One turn moves each row of this set onto another row. After a few examples, where does it send each row asked below?
q360: [ 37 -12 -14  -7 -18  -9  -5  -1  13  11   5  -6 -10  28  17]
q611: [ 16 -11 -13   0   4 -12  14   4  11  21   0   0   4  14  15]
q556: [ 10 -13  14  14 -18  -7  -8  -8   6   7   1   4  -4  13  19]
q425: [ 23 -16 -13   1 -21   3  -9  -9   6   6 -11  -1  14  21  22]
q800: [ 11  -3   9   2  -4  -1  14 -12  16   8   7 -21   8  20  19]
q459: [ 15  -1 -15  -9   5  -5 -33 -10  -8   5   7  -3  -2  15  20]
q40: [ 13  -3  10 -14  12 -14  -6 -18   7  -2  10 -22  19  12  17]
q57: [ 39 -12 -14  -7 -17  -9  -5  -2  12  10   7  -7 -10  28  17]
q396: [ 26  -8   9  17 -11  -3  -6 -16   1  -9  16  -6  -2  12  21]
q122: [ 25  -6 -16   6   8  -5  17  -1   7  10  10  -7   4  14  18]
q238: [ 21 -19  15 -10  -6 -25 -23 -11   9  -3  15  -5  -1   7  14]
q829: [ 11  -8  11  19 -12   0 -10 -14   1   0  11  -2  -4  10  21]
q594: [  5 -17  17   3 -14 -16 -18  -7   8   9   2   4  -4  10  16]
q279: [  8   2   8  -1  10  -2   1 -19   3  -1   9 -21  17  14  21]
q219: [ 35 -14 -16   2 -16   5  -8 -14   3  -5   1  -9  15  20  23]
q140: [ 27 -10   9   7  -4 -10 -15 -18   2 -13  23 -11  -1   7  19]
q272: [ 15 -10 -14 -16  21 -19  -8  -3   6  10  17  -9   6   4  14]
q76: [ 17 -14 -17  -9  -7   4 -27 -16   8  -2  23 -20   2  11  22]
q515: [ 11 -19 -13 -20 -10  -6 -32 -11  14   6  16 -15   2  11  19]
q709: [ 39 -11 -15  -5 -17  -7  -4  -2  11   9   7  -7 -10  28  18]
q345: [ 33 -17  12  -3  -6 -20 -15 -14   7 -10  18  -9   1   9  16]
q984: [  3  -7  13 -16   7 -16  -7 -13  10   9   0 -15  18  13  16]
q170: [  5 -11 -16   1 -14  11 -22 -14   7   6  15 -15  -1  14  25]
q143: [ 19 -21  17  -6 -13 -24 -17  -7  12   5   3   1  -1  10  13]
q58: [ 25 -16 -12 -14   8 -23   7   4  15  16   5  -4   6  11  12]
q759: [  6 -10  13  -9  -6 -12   9  -8  21  15   1 -17   9  20  16]
q173: [ 14  -1 -14 -10   5  -6 -34  -9  -8   7   6  -2  -2  15  20]
q750: [  0 -17 -12 -10 -15   1 -28  -8  13  14   7  -9   0  13  21]
q147: [ 39 -20 -14 -13 -13  -8 -16 -12   7  -6   1  -9  16  18  19]
q236: [ 27 -22 -10 -14 -19 -10 -16  -7  10   5 -10  -2  15  19  18]
q435: [  3  -3 -16   4  15  -3   1  -2   2  16  10  -4   3   7  18]
q422: [ 12  -1 -15  -8   4  -5 -33  -9  -8   7   5  -2  -2  15  20]
q726: [ -3  -1  11  -3   5  -5   0 -14   6  10  -2 -14  16  15  20]
q899: [ 13   0 -15  -7   4  -4 -32 -10  -9   6   6  -2  -2  15  21]
q228: [ 18 -12  12 -17   0 -18   5 -11  21   7  10 -23  11  18  14]
q819: [ 37 -11 -15  -5 -18  -7  -4  -1  12  11   5  -5 -11  29  18]
q428: [ 15  -3 -17  -1  21  -6  -1  -7   1   5  21 -11   5   5  18]
q712: [ 21  -5   8  -7   1  -7  10 -16  16   0  16 -27  11  18  18]
q59: [ 34 -11 -15  -7  12 -16  10  -2  10   5  15 -11   7  12  14]
q519: [  2 -10 -12 -10  15 -16  -6   2   7  21   6  -2   4   6  14]

q345 -> q140
q40 -> q712
q147 -> q76
Now find these:
q360 -> q173
q435 -> q611

One turn moves each row of this set onto another row. After a few examples, where does it send each row asked below?
q592: [ -8   1   9 -15   0  32   7   9   4  -2  30   7  -1 -16  17  -3   8   0
  20   7 -18 -14  -6  23 -11   3 -15   3   4]
q908: [-10 -26  -7 -15  10  10 -10   4  -2   3  18  21  11  -6  30   3  13  10
   6  -5 -21   6  -5   8  11   7 -19   4  -1]
q88: [ 13  10  -7   1 -14  -1  14   2   5   8   6   0   9 -18  15 -21  10 -18
   3   9  12  13  -4  18   5  11  -7  14   5]
q679: [  4   7  -3  -2 -10  -5  12  -6  10   8   6  -5  12 -16  31 -14   0 -13
  12  -6   3  17   4  19  19  30 -10  12  -2]
q993: [-15  -5  -5  -9  17  25  -2   0  -4   7  10  20  20 -14  -3   7  12  10
  24   0   3   9  -8  16 -11   8 -15   5   6]
q659: [ -6  -3  -1 -20  12  35   3   2  -3   1  24   2   7 -12  27 -10  -4  -4
  13   5  -8  -4   5  18 -17  -1 -17  11   2]
q633: [ 11  17  -4  -6   8  10  19   8  16  17  10   1   5 -13  26 -18  13 -24
  17   2   1  27 -10  25  16  15 -21  10  -4]
q628: [ -9  -2   6 -20   1  20   1   7  -1  -1  18   5  15  -7  28  -1  -1   0
  27   9 -11 -21   4  16 -11   6 -12   8  -6]
q367: [  2 -21 -15 -10  11  16  -6   5   2   1  23  25   5 -13  35  -2  18  12
  15   2 -19  11  -7  11  10   2 -17   4   1]
q387: [-10  -3  -9  -6  16  21   2  -1   1   3  12  20  20 -15   4  12  14  13
  31   6   9   7  -7  15  -9   7 -10   5   5]
q150: [ -6  12  12  -9  -4  -1  17   8  14  17   8  -3  13 -13  12  -6  10 -20
   6 -10  -7   7 -15  20  23  27 -26   6  -5]
q343: [ -9 -18  -8 -17  28   6  12   1  -3   7  18  -2  33  -9  14  -6  18   7
  11   4  -6  -9 -11  22  23   1  -8  -1  -2]
q152: [ -9 -22 -10  -9  20  11   5  -6  -7   4  20   1  18 -12  12 -20  18  10
   7  -2 -12   6  -2  33  18   5   2  -1   9]
q348: [  2   7   3  -4 -16  -5  12   5   2  12   2  -3  19 -15   5 -14   8 -20
  -5   1   7   1  -8  13   9  16 -15  13   0]
q315: [ -3   8  -3  -5  -7  -4   9  -3  12   5  -1  -7  10 -17  36 -16   4 -10
  15  -3  -2  17  -1  20  14  33  -6  15  -5]
q755: [  4 -14 -13  -9  19  12  10   5  -2   5  20   8  23 -19  14 -20  27  11
  26   7 -15  -4 -12  32  22   2  -6  -3   0]
q881: [  5  16  -5  -9  12  13  18  10  17  12   5  -4   5 -19  31 -20  14 -21
  16   3  -3  26 -16  22  12  18 -20  14  -7]
q25: [-12  12  12 -10  -1   2  16   9  18  11   5  -8   8 -16  17  -6  13 -17
   4  -7 -10   9 -20  19  19  30 -21   8  -5]
q606: [-10  -5  -8  -5   9  24   0  -4  -1   2  13  20  20 -23  -1   8  12  16
  26  -1   3   5  -7  14  -8  12 -14   5   8]
q382: [ -5 -19  -7 -15  17  12  -3  12   4   5  21  24   9  -4  29   7  21   7
  13   4 -20   4 -15   9  13  -1 -22   1  -5]
q2: [ 10  15   1  -4  -7   1  17  14   7  16   5   4  12 -12   5 -17  18 -26
   6  11   7   8 -16  19   7   6 -16  11  -2]

q755 -> q343
q150 -> q679
Now find these:
q2 -> q348
q628 -> q659
q881 -> q25
q606 -> q387
q367 -> q382

